In the rows, 128 means zero.
A single turn carries every row of the set below to another of its rows. Some are shown first; where does it send the rows asked next?
Kamu: [116 100 126 123  98 121 133 121 113 114 111 141 108 147]
teve: [158 103 123 150 132 163 150 127 163  89 106 123 147 105]
mukit: [145 133 115 127 125 182 142 119 159 100 132 122 153 150]
faboz: [149  97 114  93 118 144 128 103 135 117 147  94 126  94]
giki: [156 123 126 119 111 160 118 124 116 124 150 110 115 160]
lok: [189 150 133 129 101 176 132 118 129 124 100 104 132 112]
Mez: [115 124 117 125 114 150 143 118 183  91 102 144 131 107]
Gipev: [129 167 122  98  89 147 128  95 148 129 118 126 119 131]
tezi: [135 116 113  85 102 145 126 102 149 118 126 106 117  78]
Mur: [159 142 113 112 107 148 101 125 127 149 107 134  87 109]
zere: [144 110 101  92  88 127 138 122 145 125 119  94 126  94]
Veg: [112  97 127 126 108 114 134 131 148 121 124 133 105 146]
Mufe: [167 156 116 119  87 135 149 112 137 136 110 101 141 138]
nud: [175 142 123 117 138 147 114  89 123 148 131 124 111 105]
kek: [134 142 105 122 104 172 145 130 164 103 116 124 151 150]
geli: [154 138 113 130 116 180 148 126 160 100 117 119 159 144]
Beda: [150 104 139 134 131 129 152  78 112 113 121 126 140 126]
Masi: [134 146 116 119 116 186 137 118 166  97 120 132 145 136]
mesu: [150 153 111 104 106 137 109 110 134 152 109 137  94 108]
bur: [149 129 122 121 105 124 128 135 146 150  78 159 110 123]
vuz: [168 127 107 117 120 125 116 120 117 156 133 118 105 137]
gat: [138 108 107 140 111 128 159 137 169  98 105 123 147 129]
mamig: [136 107 127 135 143 154 148 102 170  88 129 131 145 112]
Zigar: [127 132 143 119 106 149 137  85 130 108  84 150 117  92]
kugup: [132 112 121 127  83 114 148 126 120 120  84 135 119 134]
ves: [142  91 107  95 100 141 120 133 132 118 138  98 110 104]
bib: [130 131 146 124 112 148 138  99 168 114  86 141 113  84]
kinuz: [136 132 110 124 109 178 136 139 158 100 123 126 142 156]
nam: [173  99 141 147 124 140 152 104 106 113 102 121 140 119]
bafav: [135 107 124 134  91 110 148 145 153 127  89 124 116 131]
peb: [126  93 113 136 124 138 143 136 161  92 132 127 133 142]
musav: [166 114 145 129 147 162 114 110 132 135 103 161 110 106]
vaker: [159 137 131 120  89 180 109 144 124 121 110 120 100 131]
tabak: [137 113 149 128 114 168 122 107 116 102  91 151 102 100]
mov: [158 114 126 124 143 112 140 100 136 152 123 144 133 140]
Minon: [190 142 122 124 131 150 119 104 122 149 114 119 114 100]
kiga: [174 139 103 119 111 117 128 119 123 160 119 113 115 129]
zeku: [133 107 153 131 125 167 116 118 151 106 102 145  94  95]
Geviv: [143 141 116 126 112 193 136 131 161  97 114 129 142 136]
sen: [148 148 137 108 123 168 121  80 133 121 149 119 123 130]
mit: [170 101 111 105 104 145 137 120 135 118 119  89 134  83]
sof: [130 116 126 113 122 129 114 126 139 145 109 166  97 136]
Zum: [152 102 116  99 100 162 117 129 134 115 117 103 110  78]
bosi: [177  91 147 154 136 142 148 117 136 116 112 111 134 115]
pazo: [153 105 144 136 142 125 156  84 148 119 132 118 140 118]
kubo: [126 104 122 135 117 168 130 143 168  85 106 142 117 111]
Tusat: [181 103 127 138 136 126 138 129 126 150 103 137 131 135]
Zis: [162 136 139 120 139 141 131  89 148 143  91 157 126  98]

gat goes to teve
tabak goes to Kamu
bur goes to Tusat
Now find these:
Mur goes to vuz
tezi goes to zere
zeku goes to Veg
Geviv goes to kinuz
sen goes to Gipev

A single turn carries every row of the set below to another of its rows. Some are shown first; where does it send the rows asked next?
zefu: [118 127 138 122 136  97 134 127 137 182 135 117  90 126 133 122]
Bovub: [ 93 129 166 151 130 117 107 133  99 124 119 103 154 128 147 118]
tivid: [138 148 148  96 140 128 125 139 140 187 155 104 148 109 138 133]
fer: [122 154 128 117 133 108 133 192 122 146 135 125 143 163 133 147]
vezi: [111 115  91 150 125 132  96 145 129 121 148 115 121 145 144 113]
zov: [121 132 141 121 130 106  99 143 120 140 104 110  91 141 146  92]
Vul: [146 149 160 113 131 126  99 129 153 163 141 133 151 121 110 127]
pip: [138 136 141 137 185 128 140 158 125 127 144 129 126 120 162 152]
pap: [119 123 124 146 132  86 119 132 132 165 125 121  96 144 130 114]
semul: [132 146 180 127 126 129 111 122 142 145 126 120 153 115 112 139]
dafek: [101 132 136 111 132 146 153 124 159 136 113 110 137 110 145 113]
ponef: [102 114 120 139 113 126  99 128 143 145 150 103 153 172 155 126]
zire: [124 110 164  92 117 123 148 122 129 145 127 122 123 161 167 128]
ped: [114 154 145 114 129 113 129 184 118 135 108 122 117 167 133 139]
bezav: [118 103 115 112 139 146 126 132 105 137 107 129 124 122 152 161]
sek: [118 119 114 120 108 128 113 164 139 131 169 113 171 140 154 143]
lanop: [155 128 112 107 120 143  96 148 141 148 173 123 134 154 139 132]
zole: [ 74 123 160 136 142 113 102 137 114 149 147 140 164 134 152 124]
Bine: [131 123 122 122 129 138  97 137 159 121 170 124 130 132 155  91]
tav: [ 71 125 161 113 149 127 103 145 108 145 140 150 137 115 154 121]
vege: [136 133 134 135 183 122 116 160 137 117 145 145 127 117 162 122]
dibe: [125 149 140 136 143 120 144 163 104 153 138  88 154 153 147 158]
gesi: [125 148 133 112 148 171 142 127 111 142 130 123 113 163 134 127]
zemos: [132 135 131  93 168 135 102 166 122 144 139 134 114 103 164 111]
siso: [115 126 147 108 109 143 151 144  96 118 151 134 136 105 132 123]

zemos goes to zov
ped goes to semul
gesi goes to dafek
Now find these:
sek goes to lanop
zole goes to fer

A single turn carries every row of the set below to another of its rows. Some are shown first; where does it send the rows asked next?
Feko: [147 112 101  97 120 113 132 116 115 118  98 109 118 105 117 160]
Vogag: [133 150 116 111 121 131 148 109 129  89  91 131 108 141 135 120]
medel: [114 148 130 124 129 149 169 115 116 113 101 121 119 153 116 117]
nosul: [115 141 176 140 144 143 146 106 128 130 110 118 114 113 117 125]
sakaz: [152  97 104 128 136 135 101 150 143 138 143 133 110 129 156 132]
gogik: [ 94 121 133 143 141 116 134 121 148 107 133 132 161 148 117 112]
kigon: [120 109 113 143 144  86 114 136 106 118 127 129 154 122 121 151]
fupe: [134  92 113 127 145 117 113 177 148 137 140 127 125 111 119 138]
zalu: [155 111 106 114 107 106 133 143 110 116  93 118 121 131 134 151]
gavi: [157 114 115 123 147 130 112 136 148 122 174 142 136 103 129 143]
Kebu: [ 99 147 123 140 157 110 130 102 126  91 124 142 141 132 122 120]
monep: [118 128 147 128 111 136 124 125 167 117 146 150 145 113  99 107]
bor: [151 116 115 121 142 153 132 142 101 141 142 130  83 112 122 153]
Fota: [114 157 146 135 119 155 149 110 116 144 125 132 142 118 102 111]
ses: [147  98  92 144 141 104 113 140 138 122 140 124 152 137 131 146]
Ferek: [149 146  95 139 127 162 126 121 114 148 117 131  87 126 119 124]
mari: [112 131 147 127 107 159 145 131 119 134 114 138  93 123  93 117]
tipir: [127 127 138 110 130 143 147 100 126  89  83 140 113 124 130 143]
Nedi: [153 105 120 114 127 139 106 162 151 120 144 127 116 117 142  99]
Kizad: [169 123 113 135 142 108 101 150 159 141 125 122 112 108 126 136]
vuv: [156 117  90 119 117 151 132 133 142 133 114 108  87 107 111 135]
tiga: [131 103 105 121 129 107 112 140 108 135 124 118 171 109 118 145]
nek: [163 152 122 124 142 140 137 112 127 141 112 103  90 104 121 138]
Lativ: [118 144 114 118 142 161 133 113 127  95  94 146 110 143 137 109]
Kisur: [101 136 134 132 162 115 122 128 140  92 104 167 136 128 114 129]
mef: [129 147 136 136 132 174 159  99 136 112 116 129 116 107 104 126]
Fabor: [130 138 143 153 132 165 136 116  94 134 133 128 129 101  98 113]
Tudul: [122 120  97 118 152  85 107 143 129 122 119 135 141 109 103 146]
rizep: [152 133  95 137 141 162 112 119 122 124 141 121  90 107 121 105]
bimi: [156 105 108  96 113 144 132 134 115 115  94 118 125 127 150 142]
Gaka: [130 110 167 130 119 141 129 159 123 130 137 134 156 110 119 107]
rikug: [121 112 167 151 144 111 110 143 161 130 122 137 137 118 123 123]
romuk: [ 92 143 110 142 158 124 113 119 120 116 124 146 156 124 104 112]
mufor: [166 125  88 126 129 138 148 133 107 128 107 114 110 142 130 152]
Guseb: [118 108 156 123 129 129 124 139 146 135 152 135 166 121 140 119]
Tir: [106 121 159 143 160 140 140 143 143 117 142 148 155 110 112 129]

tipir goes to Kisur
bor goes to mari
Now find these:
tiga goes to bimi
Kizad goes to nek
rizep goes to Fabor
mufor goes to medel
Guseb goes to sakaz
Kebu goes to kigon
fupe goes to vuv

